In the data rows, the value 128 means zero.
Some points:
tensor([104, 114, 109,  76, 145,  84, 139,  98, 115, 213, 157, 111, 141, 116,  60, 131,  61, 105, 161, 191, 106, 158,  81, 114,  62, 133, 166, 167, 115, 204, 135, 133])
tensor([137, 184, 107, 134, 178, 123, 155, 131,  93,  81, 124,  86, 140, 106,  87, 105, 109, 106,  93, 115, 123,  89,  82,  83,  75,  98,  98, 129, 109, 170,  94, 101])
tensor([ 73, 139, 108,  76, 114, 143, 181, 144, 113,  81, 130, 164, 184, 126, 138,  53, 122, 179, 174, 119,  56, 116,  86, 168,  95, 119,  94,  91, 104, 190, 128, 146])
tensor([110, 135, 135, 142,  85, 154, 100, 173,  91, 233, 164, 176, 154,  84, 104, 148, 163,  95, 120, 145, 162, 181, 117,  99, 165, 165, 111, 141, 145, 136, 164, 134])
tensor([ 93, 117, 105, 135,  99, 132,  92, 136, 128, 160, 139, 112, 138, 174, 136, 130, 144, 113, 148, 157, 101, 153, 140, 130, 130, 109,  76, 187,  83,  95, 150, 103])
tensor([144, 121,  57,  85, 140, 119, 196, 163,  98, 122,  77, 134, 105, 154, 159, 147, 144, 112, 109, 111, 101, 128, 136, 131, 173, 106, 118, 130, 119,  76, 177, 133])
tensor([145, 132, 155, 144, 110,  60, 112,  83, 124, 118, 107, 185, 190, 168,  85,  85, 127, 166, 177,  92, 145, 153,  72,  94, 130,  95, 164, 112, 103, 116, 122, 101])
tensor([104, 153, 139, 141, 174, 148, 139, 153,  89, 148, 162,  82, 151, 126, 104, 135, 137, 132, 174, 146, 138, 104, 102, 104, 175, 147, 131, 116, 144, 188,  92, 154])
tensor([149,  82,  28, 120, 186, 111,  93, 149, 156, 149, 136, 153, 120, 175,  97,  91, 141, 115, 144, 145, 125,  93, 175, 118, 122, 139, 166, 159, 129,  95,  82,  99])
tensor([158,  59, 135, 184, 127, 130, 159, 116, 135, 120, 114, 178,  57, 122, 103, 156,  88, 180, 101, 174, 110, 122, 133,  92, 131, 133,  88,  91, 170,  85, 105, 121])
tensor([151, 112, 101, 137, 193, 113,  75, 133, 114, 144, 184, 126, 110, 116, 157, 140,  96, 168, 161, 146, 156, 150, 154,  91, 151, 100, 135, 149, 140,  93, 102, 135])
tensor([ 69, 107, 155, 124,  89, 150, 183, 143, 145, 158, 124, 119, 119, 144,  96,  85, 131, 166, 134, 117, 120, 110, 102, 167,  79, 142, 150, 145,  84, 112, 141, 138])
tensor([140, 123, 185, 118,  84, 153,  90, 127, 166,  99,  80, 152, 168, 190, 131, 135,  96,  95,  76, 109,  96, 200, 169, 128, 106,  75, 150,  94,  98, 173, 130, 121])
tensor([164,  93, 112, 157, 112, 186, 181, 121, 153, 141, 131, 159,  75, 122, 109, 167, 121, 113, 138, 180, 133,  93, 133, 151, 135, 164, 179,  53, 141, 114, 112, 151])
tensor([108, 155, 149, 122, 161,  79, 142, 161,  91, 186, 139, 105, 152, 107, 172, 132,  87, 114, 142, 110, 112, 120, 152, 149, 107, 104, 127,  99, 119, 140, 111,  99])
tensor([105, 128, 136,  79, 111, 132, 145, 139, 181, 114,  57,  96, 202, 123,  88, 162, 142, 142, 115, 136, 124, 139, 101, 172, 149, 138, 174, 104, 108, 130,  97, 118])
tensor([166, 106, 128, 113, 127, 151, 125,  86, 147, 154, 126,  97, 124, 123, 153, 129, 146, 123, 128, 131, 109, 118, 151, 114, 116,  78, 117, 173, 130,  88, 191, 142])
tensor([128, 178, 143,  83,  88,  91, 127, 136, 132,  99, 131, 153, 166, 164, 130, 122, 167, 148, 142, 127, 151, 119, 108, 146,  87, 110, 152, 108, 146, 200,  90, 147])
tensor([112, 127, 117, 160, 116, 137,  40,  99, 150, 123, 115, 105, 127, 101, 167,  79,  90, 100,  44, 158, 146, 109, 132, 138, 136, 166, 183, 135, 206, 109, 214, 123])
tensor([122,  57, 169, 118, 175, 107, 119, 142, 150, 158, 132,  97, 149, 138, 146, 127, 143,  51, 164, 108, 129, 141, 149, 139, 195, 107, 160,  88, 136, 132, 136, 143])
tensor([ 78, 116, 145, 109, 126, 147, 178, 108,  69, 141, 122,  94,  62, 159, 130, 137, 114, 132, 104, 133, 169, 113, 143, 174, 201, 101, 135, 138, 129, 117, 126, 167])
tensor([184,  44, 131, 121, 204, 144,  46, 179, 177, 152,  93, 150, 123, 144, 177, 142, 104, 138, 150,  62, 191, 113, 161, 132, 163, 168, 186,  97,  97, 125, 147, 159])
tensor([131,  96, 157, 136, 164, 126, 115, 145, 122, 138, 122, 121, 131, 138, 162,  96, 172, 151, 113, 150, 103, 151, 137, 191, 112, 105, 164, 132, 114,  96, 122,  84])
tensor([111, 183, 111, 135,  87,  89, 141, 164,  96, 100, 143, 134, 138, 121, 145, 159,  98, 142, 141, 105, 147, 169, 108, 109, 110, 153, 143, 116, 199, 125, 110, 149])
tensor([107, 117, 163, 159, 155, 101, 119, 155, 100, 126, 113, 172, 130,  99, 135, 165,  72, 130, 168, 113, 152,  24, 115, 148,  89, 132, 121, 110, 119,  84, 134, 158])
tensor([173, 179,  82, 131, 144, 136, 129,  89, 133, 168,  86, 163, 108,  99, 118, 138, 137,  98, 136, 131,  79, 115, 136, 124, 141, 110,  79, 163, 126, 112, 114, 167])
tensor([135, 130, 160, 108, 111, 130, 194, 128, 139, 108, 137, 130, 125, 129, 107,  91, 126, 142, 115, 122,  96,  93, 141, 150,  35, 151,  95, 115, 137, 105, 111, 165])
tensor([102, 142, 130,  32, 163,  85,  85,  89, 151, 123, 163, 141, 158, 126, 137, 139,  82, 187,  80, 131, 138, 112, 188,  97, 156, 165, 141, 104, 141, 202, 154, 146])
tensor([101, 137, 123, 156, 133,  99, 134,  76,  95, 114, 124,  68, 134, 122, 141,  97, 145, 150, 102,  37,  90, 219,  80, 150, 138, 131, 126, 149, 123, 188, 148, 143])
tensor([128, 118, 136, 122, 127, 116, 118, 152, 150, 128, 142, 123, 160, 129, 166, 105, 140,  96, 130,  91, 188, 150, 116, 127, 105, 169,  93, 103, 143, 123, 105,  89])
tensor([191,  61, 161, 147,  91, 115, 148, 130, 144, 112, 126,  73,  92, 122, 181, 122, 133, 127, 176,  99, 122,  96, 144, 134, 131, 116, 106, 149, 130, 146, 157,  89])
tensor([ 64, 139, 145,  79,  85, 170, 160, 114,  55,  98, 122, 139,  95, 102, 119,  59, 180, 164,  98, 186, 118, 107,  93, 134, 113,  76, 102, 138,  89,  82, 115,  87])
tensor([ 69, 144, 135,  95,  87, 143, 101, 116,  99,  65, 101, 104, 109,  91,  97,  72, 124, 105, 160,  92,  70, 167, 112, 181,  94, 129, 120, 128, 106, 176, 129, 132])
tensor([ 98, 213, 115, 143, 136, 153, 159,  45, 187, 118, 134, 128, 101,  97, 109, 135, 142, 151, 142, 133,  97,  93, 163,  95, 104, 108, 123, 137, 108,  91, 176, 118])
tensor([104,  95,  74, 175, 147, 106, 158, 169, 152, 106, 136, 176, 104, 135, 170, 125, 132, 153, 151, 112, 122,  92, 129, 144, 107,  98,  97, 180, 113, 155, 199,  77])
tensor([183, 158, 116, 109, 134,  69, 165, 184, 128, 129, 151, 117, 137, 106,  72, 191, 162, 158, 132, 122, 163,  87, 106, 166, 134, 152,  85, 153, 124, 150, 167,  83])
tensor([160, 151, 122, 191, 108, 164, 119,  75, 112,  93, 125, 144,  85, 228, 118, 237, 107, 182, 132,  40, 119,  81, 159,  51, 166, 139,  35,  83, 170,  98,  57, 134])
tensor([153, 177, 130,  96, 145, 118,  73, 170, 112, 116, 171, 116, 183, 126, 101, 134, 141,  85, 133,  84, 103, 153,  99, 107, 149,  98, 161, 124, 146, 143, 163, 137])
tensor([156, 126, 137,  82, 125, 139, 182, 107, 119, 121, 120, 134,  65, 141, 159, 155, 182, 120, 147, 109, 105, 126,  84, 143, 154,  99, 143, 152, 171, 129, 132, 106])
tensor([121, 176, 106, 186,  56, 174, 102, 144,  48, 126, 221, 148, 177,  45,  42, 136, 145, 116,  61, 110, 191, 177, 165, 190, 169,  73,  93, 168, 154, 117,  85, 142])
tensor([198, 114,  48, 113, 107, 166, 128, 149, 194, 208, 114, 116,  75,  91, 134, 114, 125, 171, 144, 178, 121,  96, 103,  89,  90,  71, 132,  69, 115, 115, 149, 142])
tensor([174,  99, 169, 143, 118, 165, 105, 158, 157, 103, 150, 145,  96, 132, 128, 153,  75, 150, 127, 171, 155, 133, 145, 149, 134, 160, 170, 110, 116, 109,  91, 176])
tensor([135, 142, 154, 120, 147, 178, 172, 107, 174, 121, 134, 112, 137, 169, 171, 113, 109,  97,  86, 157, 129, 137,  90, 148, 120, 169, 119, 182, 138,  95, 155, 133])
tensor([122, 115, 110, 168, 108, 160, 122, 115,  89, 132, 127, 128, 144, 111, 137, 130, 139, 115, 114, 171, 108, 125, 195,  60, 136, 191, 152, 157,  84,  96, 117, 106])
tensor([125, 142, 149, 180, 126, 120,  95, 142, 129,  83, 108,  98, 151, 171, 164, 110, 168, 109, 138, 157, 192, 161, 165, 111, 146, 132, 122, 116, 148, 133, 132, 150])
tensor([119, 152, 175, 132, 162, 157, 135, 109, 180, 143, 110, 130, 114, 116, 144, 108, 130, 132, 104, 159, 123, 151, 128, 145, 111, 171, 131, 204, 142, 158,  98,  77])
tensor([136,  96, 120, 120, 138, 149, 116,  92, 137,  72,  56, 108, 109,  94, 114, 219, 154, 114, 115, 101, 169, 104, 158, 106, 148, 146, 102, 132, 143, 112, 127, 121])
tensor([118, 159, 137, 169, 124,  92,  59,  92, 106, 113, 161, 110, 119, 148, 120, 140, 135,  44, 121, 145, 140, 193, 107, 150, 149, 180, 119,  64, 148, 118, 125, 131])
tensor([113, 129, 158, 168, 102,  57, 124, 133, 147, 110, 132, 162, 139, 103, 151,  89, 145,  92, 107, 156, 128, 137, 125,  39, 150, 151, 139, 128,  70, 124,  53, 159])
These points spread out most along one direction. Take the direction at right angles to it along which they spread out most. Then take the direction at right angles to both along which they spread out most. Go by this last direction. How many in every 100 of the points above lie lower along it than each point below? Answers are rounded to whole numbers. More than half of the points above lie lower than the first one.
tensor([158,  59, 135, 184, 127, 130, 159, 116, 135, 120, 114, 178,  57, 122, 103, 156,  88, 180, 101, 174, 110, 122, 133,  92, 131, 133,  88,  91, 170,  85, 105, 121]) 4
tensor([174,  99, 169, 143, 118, 165, 105, 158, 157, 103, 150, 145,  96, 132, 128, 153,  75, 150, 127, 171, 155, 133, 145, 149, 134, 160, 170, 110, 116, 109,  91, 176]) 57
tensor([145, 132, 155, 144, 110,  60, 112,  83, 124, 118, 107, 185, 190, 168,  85,  85, 127, 166, 177,  92, 145, 153,  72,  94, 130,  95, 164, 112, 103, 116, 122, 101]) 61
tensor([191,  61, 161, 147,  91, 115, 148, 130, 144, 112, 126,  73,  92, 122, 181, 122, 133, 127, 176,  99, 122,  96, 144, 134, 131, 116, 106, 149, 130, 146, 157,  89]) 76
tensor([140, 123, 185, 118,  84, 153,  90, 127, 166,  99,  80, 152, 168, 190, 131, 135,  96,  95,  76, 109,  96, 200, 169, 128, 106,  75, 150,  94,  98, 173, 130, 121]) 80
tensor([108, 155, 149, 122, 161,  79, 142, 161,  91, 186, 139, 105, 152, 107, 172, 132,  87, 114, 142, 110, 112, 120, 152, 149, 107, 104, 127,  99, 119, 140, 111,  99]) 71
tensor([122, 115, 110, 168, 108, 160, 122, 115,  89, 132, 127, 128, 144, 111, 137, 130, 139, 115, 114, 171, 108, 125, 195,  60, 136, 191, 152, 157,  84,  96, 117, 106]) 24
tensor([ 73, 139, 108,  76, 114, 143, 181, 144, 113,  81, 130, 164, 184, 126, 138,  53, 122, 179, 174, 119,  56, 116,  86, 168,  95, 119,  94,  91, 104, 190, 128, 146]) 69
tensor([113, 129, 158, 168, 102,  57, 124, 133, 147, 110, 132, 162, 139, 103, 151,  89, 145,  92, 107, 156, 128, 137, 125,  39, 150, 151, 139, 128,  70, 124,  53, 159]) 31
tensor([128, 118, 136, 122, 127, 116, 118, 152, 150, 128, 142, 123, 160, 129, 166, 105, 140,  96, 130,  91, 188, 150, 116, 127, 105, 169,  93, 103, 143, 123, 105,  89]) 59
tensor([135, 142, 154, 120, 147, 178, 172, 107, 174, 121, 134, 112, 137, 169, 171, 113, 109,  97,  86, 157, 129, 137,  90, 148, 120, 169, 119, 182, 138,  95, 155, 133]) 65
tensor([104, 153, 139, 141, 174, 148, 139, 153,  89, 148, 162,  82, 151, 126, 104, 135, 137, 132, 174, 146, 138, 104, 102, 104, 175, 147, 131, 116, 144, 188,  92, 154]) 29
tensor([ 78, 116, 145, 109, 126, 147, 178, 108,  69, 141, 122,  94,  62, 159, 130, 137, 114, 132, 104, 133, 169, 113, 143, 174, 201, 101, 135, 138, 129, 117, 126, 167]) 18
